Z825: [155 131 179 102]
Z633: [144 138 141 132]
Z900: [178 127 207  69]
Z525: [148 131 130 134]
Z604: [126 125 153 132]
at: [141 132] -> Z633, 3
perm: [ 69 207 127 178] -> Z900
back: [127 178] -> Z900
loc: [178] -> Z900, 1

Z758: [107 155  93 140 177 146 133 133 105 138 137 101 123  97 147 126 110 170
 145 126  96 106 133 120 135 117 147 150 133 118 102 140 106 137 139 175
 137 124 141 117 129 115 173]
Z207: [151 152  89 140 177 124 133 132 106 138 143 101 127 100 147 126 114 151
 152 125  93 114 144 120 137 117 147 152 130 119 102 128  92 137 139 172
 137 124 130 117 133 115 176]
Z616: [108 152  93 140 177 124 133 132 106 138 143 101 127 100 147 126 114 151
 152 125  93 114 163 120 137 117 147 152 130 119 102 128  92 137 139 172
 137 124 130 175 133 115 176]
Z480: [114 151  93 140 201 121 130 133 119 138 150  77 127 100 147 102 110 151
 152  87 104 123 155 118 137 117 132 150 140 115 102 128  92 136 139 172
 137 127 141 104 133 115 150]
Z347: [133 122 120 148 174 145 114 132 129 127 112 115 127 118 147 137 119 143
 123 126  95 134 155 135 165 137 147 122 127 118 122 114  92 151 147  97
 137  70 116 135 134 160 146]
Z262: [ 95 152  86 140 177 124 151 117 115 104 137  93 102 108 147 126 114 151
 150 135  79 136 174 120 140 114 149 150 130 118  96 132  80 141 123 172
 137 124 127 107 133 115 176]
back: [135 150 151 114] -> Z262
at: [151 152 125  93 114 144 120 137 117 147 152 130] -> Z207, 18
at: [147 126 110 170 145 126  96 106] -> Z758, 15
which: [108 152  93 140 177 124 133 132 106 138 143 101 127 100 147 126 114 151
 152 125  93 114 163 120 137 117 147 152 130 119 102 128  92 137 139 172
 137 124 130 175 133 115 176] -> Z616
at: [151 152  87] -> Z480, 18

Z922: [129 116 176  94 101 161 180 127 128 130 131 120]
Z188: [118 137 147  84  75 139 153 121 124 106 126 122]
Z157: [129 127 149  97 155 180 177 131 136 116 140 122]
Z827: [119 128 116 176  94 101 187 133 120 111 128 128]
Z393: [139 127 124  84  93 162 181 107 135 136 123 123]
Z567: [132 123 129  87  62 147 215 124 110 109 143 129]
Z540: [119 128 116 176  94 101 148 179 132 128 131 130]
Z249: [123 139 134  79 121 189 180 178 128 130 131 120]
Z585: [145 123 158 124 166 185 141 160 149 108 124 119]
Z707: [116 125 128  83  52 110 191 124 122 121 125 120]
Z617: [122 126 150 137 174 193  70 158 118 130 138 143]
Z235: [133 135 160  92 159 197 133 133 134 129 125 139]
loc: [177] -> Z157, 7
which: [119 128 116 176  94 101 148 179 132 128 131 130] -> Z540

Z117: [135 100 182 117]
Z688: [191 100 134 123]
Z24: [ 75 204 129 154]
Z680: [130 104 185 126]
Z144: [134 100 191 157]
at: [191 100] -> Z688, 1
which: [191 100 135 123] -> Z688
which: [134 100 191 157] -> Z144
at: [100 134] -> Z688, 2

Z942: [151 193 144 192 142 112 155 191 152 131  86 159 157 167 171  64 145 143
 142 141 110 117]
Z242: [106  61 151  70 149 155 174  72 122 153 116 103 145 167 143  64 142 171
 157 148 126 121]
Z218: [110  64 167 152 192 112 191 145 157 151  86 143 142 159 145 117 141 155
 131 171 193 142]
loc: [70] -> Z242, 4
loc: [149] -> Z242, 5
perm: [167 171  64 145 143 142 141 110 117 151 193 144 192 142 112 155 191 152
 131  86 159 157] -> Z942
loc: [116] -> Z242, 11
back: [142 143 145  64 171 167 157] -> Z942
which: [110  64 167 152 192 111 191 144 157 150  87 145 142 159 145 117 141 155
 131 171 194 142] -> Z218
loc: [103] -> Z242, 12

Z10: [111 182 166 101 201 108]
Z932: [111 182 166 101 191 150]
Z402: [111 182 166 101  74  76]
which: [111 181 167 101 201 109] -> Z10
at: [201 108] -> Z10, 5

Z593: [144 142 191 122 139 175 193 106 143]
Z280: [164 122 125 161 114 164  99  86  77]
Z47: [134 115 135 147 119 127 124  86 124]
Z816: [144 142 191 122 139 175 193 106 149]
at: [122 125 161 114 164  99  86] -> Z280, 2
which: [144 141 191 122 139 175 193 106 143] -> Z593
which: [144 142 191 122 139 175 193 106 143] -> Z593
loc: [127] -> Z47, 6
at: [119 127] -> Z47, 5
loc: [114] -> Z280, 5
which: [144 142 191 122 139 175 193 106 149] -> Z816

Z403: [219 129 126  99 101 107 106 123 127 121  92 133 105 124]
Z154: [219 129 126  99  71 107 106 123 127 121  92 123 105 124]
Z997: [122 127 127 139  61 127 143 120 126 145 149 124  66 119]
Z483: [219 129 126  99 101 107 106 123 127 121  92 123 105 124]
Z626: [ 86 149 127 135  61 127 143 120 126 145 149 124  66 119]
Z813: [ 95 191 114 111 186 115  63 121 125 108 127 127 127  41]
which: [219 129 126  99 101 107 106 123 127 121  92 133 105 124] -> Z403
which: [219 131 124  97 101 107 106 123 128 119  91 124 103 123] -> Z483
which: [ 96 190 111 111 189 115  63 122 125 106 128 128 127  41] -> Z813
which: [ 85 148 126 136  60 127 144 119 126 145 149 124  66 119] -> Z626

Z577: [182 119 137 176 171  89 193 110 162]
Z7: [137 162 193 119 176 110  89 183 171]
Z438: [118 138 100 143 111 175 146 175 154]
loc: [138] -> Z438, 2
back: [154 175] -> Z438
perm: [154 175 146 175 111 143 100 138 118] -> Z438
perm: [183 171 137 162 193 119 176 110  89] -> Z7
perm: [110 182 119 193 171 137 162  89 176] -> Z577

Z731: [129 132 127 152 125 121  77 101]
Z194: [109  88 117 150 178 149 123 125]
Z671: [115 129 165 122  64 137  90 136]
Z668: [141 153 128 159 143 106 120 118]
Z90: [ 99 157  92 114 160 127 120  95]
Z346: [112 107 120  96 136 152 152 113]
Z464: [107 152 152 113 136 112 119  96]
Z205: [142  98 140 141 156 121 127 135]
Z265: [136 121 120 134 145 120 125 121]
Z778: [137 149 113  64 122 137  71  87]
Z696: [125  98 132 121 143 127 131 185]
Z113: [136 155 143 113  86 119 140 124]
at: [143 113] -> Z113, 3
back: [137  64 122] -> Z671
perm: [113 152 152 136  96 120 107 112] -> Z346
perm: [ 98 121 127 135 140 141 142 156] -> Z205

